Each row is where one point has got to under a steady rotation. How many ticks took it there?
The counts run from 0 to 495.
[  1   4  17   6  10  -2 -10   2  10  -4   3  -4  -2  -2  -4   0   7   7
 -11  -3  -2   4  -9 -15   7  10  13  -3  18  -9  -5  -3  -5  24  -8   0
   5 -13 -11 -13 -12   0   4 -14 -17  -7  -3  -6   7   4  -4  -8   8  -9
 -10   1  -2   4 -19  -2  -6   1   5  13  -9 -14  -8   2  -4  -2   4  10
   9  -6 -19  11  13  -6   8   0  11  -8 -12  -9  -5   2   2   7 -11]
28
[ 12   8  16  10  11   0  -1   2   9  10   0  -8   1  -8  -1   2  12   3
  -6   7  -3   9   3 -21  18  11  17 -15  13   1  -6   3 -10  18  -7   3
  14  -4  -2 -16  -7   6   2 -15  -4 -19   5  12   9   4   8  -2  14   4
 -12  -7  -6   5  -9  -8   2  -3   1   9  -7  -7   6  -9   2   3  -6   3
  12  -1  -7   6   5  -7   2   9  15 -11 -15  -7   4   7  13  11 -10]
87
[ -9   5   6   0   8 -10 -13  -5   8   0   0 -11   7  -7   6   5   9   2
  -6  -5   0  -2 -18 -14  -2  -1  -1   5  24  -3 -12  -9   6   8 -13   2
   2   0  -6  -6  -9  13   1 -18 -19 -13  -1   1  -2   6   0 -11  16  -9
  -7   6  -2  15  -8  -3  -7   6  -4   8  -2 -16   1  18  -5   4   2  10
   1  -8  -2   9  18 -11 -10   8  -5  -9 -15 -22  -4 -10  11   4  -8]
14
[  4   5  17   5  10   2  -1   1   2  -6  -1   0 -18  -3   1   1   9   3
 -13   2  -5   3  -9 -15  13   6  20  -9  12  -8   0   6   0  31  -6   0
   6 -11  -2 -14 -11   9  -1 -11 -13  -8   0   2   8   3  -2  -2   8   1
  -6  -8  -3  11 -21  -8  -6   3   2  11  -7 -14   1  -6   2  -2   1  13
   6   1 -12   3   7  -6   2   4   4 -12 -17  -7  -2   6   7   5 -15]
25
[ -4   4  12   9  12  -1   2  -4   2   5   4 -12  -4   5  -8  -2  12  -3
  -9  -6   4  -3  -4  -9   7  10   9   2  14   3  -1   9   4  18 -12   1
   9  -1  -6  -8 -14  10  -3 -20 -22 -10  -9   5  14  -1   9 -10   8   7
  -8  -3  -8   6 -16  -5  11   4   6  11 -15 -13   8   7   4   3   1   0
   9   3 -14   8  10  -8   4  -6  18  -7 -14 -15  11   2   4  12  -3]
490
[  7   3  10   2   2  12  -2  -2   8 -16   5   2  -2  12   0  -2   6   5
  -4   1   1   4  -6  -5   7 -12   6   1  13 -17   3 -13 -13  21 -12   8
  -8 -25   7 -16 -17 -10 -13 -10  -8  -4   8   3  -4   6  -3   6  12   1
   3  -3  -1  19 -10   2   6   5  -2  17  10 -10  -3   9   2  -5   4  10
  -1  -9  -5   1   8   8  18   9   1  -3 -17 -12   4  -9  11   4  -2]
405
[  1   3   3  -1  14   0   0  -7  -1  -7  -8   5 -15  -6   1  10   9   0
 -12  -5  -2   0 -13  -4   2  -7  12  -1  15 -17  -7  -4   4  17  -6  13
   1  -2  -5  -5  -4  12  -7 -18  -9 -15   1  11  -1  10  -5  -3   4   1
   3  -1  -5  24 -14  -4  -9  -4  -8  10   5  -7  10   5 -10   5   3  14
  -8  -5   0  -6   7 -11 -10  17  -6  -7 -16 -16   0  -7  11   4  -1]
452
[-10   5   6   2  12  -2  -7  -4  11   6  -7  -8  -8  -6   3  -9   9  -3
 -11   0  -1   0 -14 -11 -10   0  -7   6  20  -4  -9   3   8  16 -20  -3
  -5  -4  -6  -3 -13  15  -1 -11 -25 -11   4  -1   0   3  -1 -17  14   0
  -9   5  -3  13  -6   0  -4   6   8  -3  -6 -15   4   9  -5   8   4   8
  -1  -2  -9   1  19  -7 -12   8  -9  -5 -16 -13   0 -13  12   3  -2]
230
[  4   7   1  -2   0  13   2  -3  17   5  -5  -1  -6   2  -4 -11  14   6
  -5  14  -6   9  -1 -11   6 -11   6   0  12 -14   0  -3 -13  22 -12   2
  -4 -22   4 -12  -7   6  -3  -6  -6  -8   9   0  -5   7  -3  -1  13   7
  -7   0  -9  17 -13  -4  -2   5   0   7  -4  -4  -4   6   1   0   2  14
   2  -4   2   0   6   4  -1  11 -11  -4 -28 -14  -4  -7  17  -2  -4]
222
[ -2   4  20   7  10  -1  -6   3  10  -5   3  -5  -8   1  -6  -6   2   4
  -6  -3  -3   4  -7 -12   3   7  12  -3  18  -6  -6   2  -4  22 -11   0
  -2 -12  -9 -12 -16   3   0 -12 -22  -8   2  -6  12   4  -5  -8   6  -6
 -11   1  -4   6 -19  -1  -2   4   9   9  -6 -15  -7   3  -5   0   5  10
   9  -5 -21   9  15  -4  10   0   8 -10 -13 -10   2  -2   3   5 -10]
29
[ 13   7  -2   5   3  14   2   5  15  -4  -7  -1  -6   3   0   1   9   5
  -1  15  -5   1   6 -14   4 -11  12  -2  17 -18  -1  -8 -12  17  -7   5
   1 -17  -2 -12  -7 -10  -5  -5   6 -12  18   7  -8  14   2 -11  16   4
  -2   4  -4  16  -2   2  -2  -5   0   9  12  -1   0  -3   7   2   1  14
   5 -13 -11 -14   9   2   7  14   0  -5 -18  -6   2  -8  19   7  -3]
376
[ 11  11  14  10  14   8   4  -3  18  -3  -2   2  -3   4 -12 -17   5  -2
   0   8  -7   7   3  -1   6  -3   6  -8  15 -10  -5   4 -10  19 -18   0
 -10 -13   1 -13 -14   1  -8  -9 -20 -16  14  10  12   7   2 -14   9   5
 -11   5  -7   6  -5   4   8   8  17  -5   9  -6   3   3 -10   8 -10  10
   0 -10 -13  -5   5  -4  11  14   9   0  -6  -7   4  -9  12   5   3]
95
[  6   2  11   4   7  -3  -9   1  -5  -6  -3  -8  -2  -3   9  15   1   8
 -12  -6   2  -1 -10 -25   4   2  15  -1  20 -11  -4  -9   5  16  -6   3
  16  -5  -4  -9 -12  -9  -7 -18  -4  -9   3   8  -3   6   5  -3  21  -3
   6  -6   3  16  -6  -5  -7  -4  -7  25   6 -11   7   3   8  -4   5   6
   5  -6  -7   4  11   1   7   4  11  -8  -9 -11   4   2   9  11 -13]
395
[  1   5   3   2   6   8   4  -3  13  -6 -10   1  -8   5 -13  -5   5   2
  -7   2  -6   6   2   1   3 -14  12   1  12 -24  -4  -5 -13  22  -6  15
  -7 -17  -2  -6  -5  -6  -9 -20 -11 -12   2   2   1   7  -3  -5   1  -1
  -6   3 -12  18 -21   5  -3  -4  -3  13   6  -1  -9   5  -8   4  -1  10
  -4 -16 -14  -4  12   0  10  12   1  -3 -19 -12   3  -7   5   4  -3]
251
[ -1  10   3  -5   4   3   9   0   7   1 -11  -5 -17   2   1 -11   4   7
  -8  11 -12   7   2  -8   4 -19  12  -5   7 -21  -6   7  -7  23  -2  13
  -3 -12   3  -3   2  -9  -4 -13  -8 -10   0   6   4   5   6  -3   7   7
 -10  -5 -14  19 -17  -1  -7  -1  -3   7   5  -9  -1   4  -5   6  -7   3
  -3 -14 -14  -4  15   7   5   6  -5 -10 -22 -14   7   1   6   2 -13]
254
[ -1   9  -2  -8   4   1   6  -3   7   3  -6  -8  -6   0   2  -5   6  13
  -9   5 -12  10  -1 -11   4 -16  13  -5  12 -23  -6   3  -8  20   4  12
   0  -7   0  -2   3  -7  -2 -17  -7  -8  -5   6   3   6   6  -4   7   1
 -13  -2 -12  19 -16   2  -8  -3  -5   9   3  -9  -1   6  -9   3  -7   4
   1 -16 -14   0  15   8   2   4  -5 -10 -20 -16   7  -3   6   4 -13]
255
[ 15  10   4   8   9  15   8  -9  12  -2  -6  -1   4   7  -4 -12   6   8
  -4   3  -8   9   3  -3  11  -7   8 -11  15 -21   0  -2 -16  17  -4  -1
  -4 -13   2 -12  -9   1  -8  -8 -11 -12  13   9   4  13   3  -8   6   9
 -15   7  -7  12  -4   7  -1  -3   3  -1   4  -3   0   0  -8   3 -12  16
   3 -12 -12  -6  -1   1   6  15   5  -5  -7 -13   4 -16  15   3   1]
98
[-10   1   8   3  13 -11 -11  -6   6  -2   0  -5  -2  -5   5   3   6  -1
  -9  -6   2  -1 -19  -9  -4   2   0   3  24   1 -11  -4   8  11 -16   0
  -2   0  -6  -7 -14  16  -4 -14 -22 -15   1   2   5   6  -2 -11   9  -4
  -4   4  -3  17 -10  -3  -3   7   0   7   1 -16   3  16  -8   6   4  10
  -3  -4  -1   7  16 -12 -10  10  -5  -7 -12 -16  -3 -10  10   4  -3]
15
[  0   5   5   3   6   8   3   3   8 -16  -4   3 -13  10  -8  -6   0  -2
  -7   6  -2  -5   3  -4  -2 -15   5   6  11 -16   2  -4  -5  18 -19   7
 -13 -19   3  -6 -15 -16 -16 -12 -13 -10  12   7  -2   1  -1  -7  10   1
   7   2  -2  17  -9   1   7   4   6  13  15 -13   1  11   2   0   6   3
  -1 -12 -13 -10  16   5  18   6   0   2 -14  -8   8  -4   6   4  -1]
188
[-10   3   6   8  14   3   5  -9  -2   3 -10  -5 -11   2 -10  -4  13  -5
 -11  -8   1  -3  -3   2  -6  -3   3   8  11 -16  -3   6   4  15 -16   9
  -3   1  -3  -4  -9   7 -14 -28 -25 -18  -5  15   5  -4   3 -10   7   8
  -2  -3  -7  14 -16  -3   7  -1  -2  11   0  -7  10  10  -7  10  -2  -1
  -8   2  -3  -2  10  -1  -2   6   3   6 -10 -13  12   0   6   9   4]
49
[ -3   8   5  -3   8  11  11  -7   1  -3  -7  -6 -17   3   0 -13   3   9
 -13   5 -11   8  -6  -6   3 -13   8 -10  15 -23  -1   9  -4  22  -1   3
  -3 -13   4  -2  -1   3  -4 -11 -17  -4  -4   3   5   6   5  -3   8  14
 -11  -4 -10  20 -19  -1 -10  -2   0   0   0 -14   7   2  -2   2  -6   9
  -1  -8  -9  -2  10   6  -6   6  -5 -12 -19 -18   9 -13   7   3  -7]
39
[ -4   8   3  -7   4   2   2  -2   6  -4  -4 -10  -7   5   5  -3   4  13
 -10   1 -10   4  -8 -10   4 -14   8  -4  14 -19  -6   0  -4  15   3  13
   0  -8  -2  -5   2  -8   3 -15 -12  -5  -9   2   9   6   8  -4   5   1
 -12   1 -13  17 -17   6 -10  -2  -8  10   2 -14   0   7  -8   1  -8   6
   4 -19 -17   3  17   3   1   4   1 -15 -21 -21   8  -9   7   4 -12]
256
[ -2   7   3   5   6   1   5  -2  22   8  -4  -6   5   8 -13  -8  10  -2
   1   5  -3   3   8   3   5 -11   4   5  10  -4  -5  -1 -13  10 -12  18
  -9 -10  -4 -10  -8  -3  -7 -21 -14 -16   3   9   7   1   5 -10   7   6
  -7   3 -16  11 -14   1  16   4   1   8  -2  -3  -7  15 -11   7  -7  -2
  -1 -16 -10   2  12   1  12  10   6   2 -18 -15   9   1  11   5   0]
64
[ 13   4   8  10   5   1  -6   4   6   0   7  -6   6   2   6  12   8   3
  -5   4   5  -4  -4 -24  16  10  12  -4  21   2   0  -9  -3  15 -10  -1
  14  -5  -3 -19 -16   2  -2  -7   3  -9  10   7   2   7   6   1  16   3
   0   0   0  11  -1  -4   4  -1  -1  15  -1  -9   7   2  14  -5   2   9
  15   0  -7   8   5  -7   7   6  15 -12 -15 -15   2  -3  15  11  -8]
149
[  2   8  -1   9  16   4  -2  -6   0   3  -7 -12  11   2   2  -4  -2   1
  -7 -10  -5  -3  -8  -8  -4   4  -1  -2  24 -14  -6   0   5   3  -6  -2
   6   6  -9  -2 -12   1  -5 -22 -23 -15   1  11   5   4  14 -20  15   0
 -10   7   3   7   3   7  -1  -4   1   4   8 -14  13   6  -1   6 -11   6
   4 -10 -12   0  10   1  -5   3  13  -5   0 -15  10 -16   7  13   0]
107
[  0  -3   8   2   2   2  -2  -3   2  -1  -1  -8  -1   1   2  14  16   6
 -11   1   3   1  -8 -19  12   1  11   6  17  -2   2  -7  -4  20  -9   3
  13 -10   0 -15  -9   4  -5 -14  -6  -7  -1   7  -3   5  -1   5  12   0
   4  -9  -5  19 -15 -12   4   0 -10  25  -7  -9   3   6   8  -4   5   8
   4   4   2   9   7  -3   1   5   4 -12 -28 -15   2   4  13   7  -7]
209
[ -5   5   1  -7  -1   2  -1   4   7  -7   4 -13  -9   8   8 -11   2   9
  -9   9  -4   2 -10 -17   3 -10   0  -2  17  -5   1   2   1  14 -10  -3
  -3 -15   2  -8  -9  -3  -3  -5 -11   4   2  -3   3   2   8  -3  18   8
  -3  -2   0  18  -8  -3  -2   9   6   8   2 -21   5  11  10  -4   4   4
   7  -8 -10   6  18   9   5  -1  -1 -14 -18 -17   7 -12  10   6 -13]
411
[ -2   2  10   7   8   3  -8  10   6 -14   1  -4 -14   6  -3   4   1  -2
  -9  -3   6  -7  -3 -14  -5   0  11   3  18  -9   1   1   5  19 -14   3
   0 -10  -6 -10 -19 -15  -8 -12 -14  -7   8   2   2   1   0 -12  14  -5
   3   3   2   7  -7  -3   2   3   9  16   4 -16   5   4   6   2   9   3
   9  -7 -21  -1  21  -3  20  -5  12  -7 -10  -6  10   1   2  10 -11]
183
[  6   7   5   1   3   9  11  -6  18   8  -4  -3  -3   6 -11 -14  13   1
  -2  14  -6  10   7  -4  13 -10   5  -6   9  -5   1   2 -18  20 -11   8
  -7 -17   6 -14 -10   5 -11 -13 -13 -15   0  12   7   2   2   0   7  13
 -11  -2 -15  11 -14  -4  11   5   6   5  -1  -1  -4   8  -5   2 -11   2
   2  -7   0   3   5   1   7  14   5   1 -22 -14   6  -5  18   2  -2]
282
[ 14   5   4   6   3  13   6  -4  12  -1   2  -4  12  14  -1  -6   7   7
   1   7  -3   6   3  -5  16 -10   5  -6  14  -8   5  -8 -17  14  -8   3
  -1 -15   8 -19 -14 -10 -16  -7  -6 -10   7  10   0   7   6   1  10  11
  -4  -1  -4  13  -2   3  13   3   1  11   7  -3  -1   5   5  -3  -8   7
   5 -12  -3   1  -1   7  17  12  12  -5 -12 -13  10  -9  16   8   1]
344
[ -3   6   0   3   6  -7  -5  -1   6  10  -4 -12  10   1   6   1   4  -2
  -2   2   0  -5  -3 -17  -1  -3  -7   5  19   6  -7  -5   6   0 -17   1
   2   4   0  -5 -13   0  -9 -16 -12 -14   9  14   1  -1  15 -13  24   5
  -2   4  -2  13   7  -3  12   5   2   6   9 -11  11  17   4   6  -6  -3
   4  -8   0   4  16  -2   0   8   3  -4  -8 -18  10  -8  17  10  -2]
138
[ -6   8   8  -6   5  -2   0  -2  12   4  -5 -17  -2  -2   7 -13   0  11
 -10   6 -10   9  -4 -20   7  -6   2  -5  12 -11  -7   3  -7  16  -2   4
  -1 -11   1  -5  -2  -2  -1 -18 -19  -8  -4   0   8   2  10  -4  14   2
 -17  -1  -8  11 -16  -2  -6   5   2   6  -1 -14  -7   9  -5   3  -6  -1
   6 -12 -13  10  16   8   2   0   0 -11 -17 -17   4  -6   7   4 -16]
473
[  6   5  11   7   7   5  -6   5  -3  -5  -5  -3 -21  -1   2   7   5   3
 -14   0   2  -5  -2 -22   2   6  16  -5  16 -16   3   2   9  22  -9  -1
  10  -8  -5  -6 -11  -6  -6 -13  -5  -5   7   8  -5   1   6  -6  17   2
   7  -7   2  16  -9  -7  -7  -3   0  19   4 -12  14  -6  15  -1   9   7
   5   2 -11  -4  14   2   8  -2  10  -7 -14  -4   9   5   7  11 -13]
179
[  5   4  10  13  16  -5   5  -8   2   4  -5   3   2  -3  -3   2  13  -9
  -5  -1   1   1  -2  -1  11   1   4  -6  12   1  -8   0   2  13 -17   7
   3   2   2 -11 -11  19 -14 -19 -18 -21   6  20   9   6   1  -2   7  11
  -4  -3  -9  14  -5  -6   9   4  -1   2   2  -5  15   5 -10   6 -10   7
  -6   3   5  -1   0 -13  -8  21   7   1 -10 -14   6  -3  15   7   7]
81
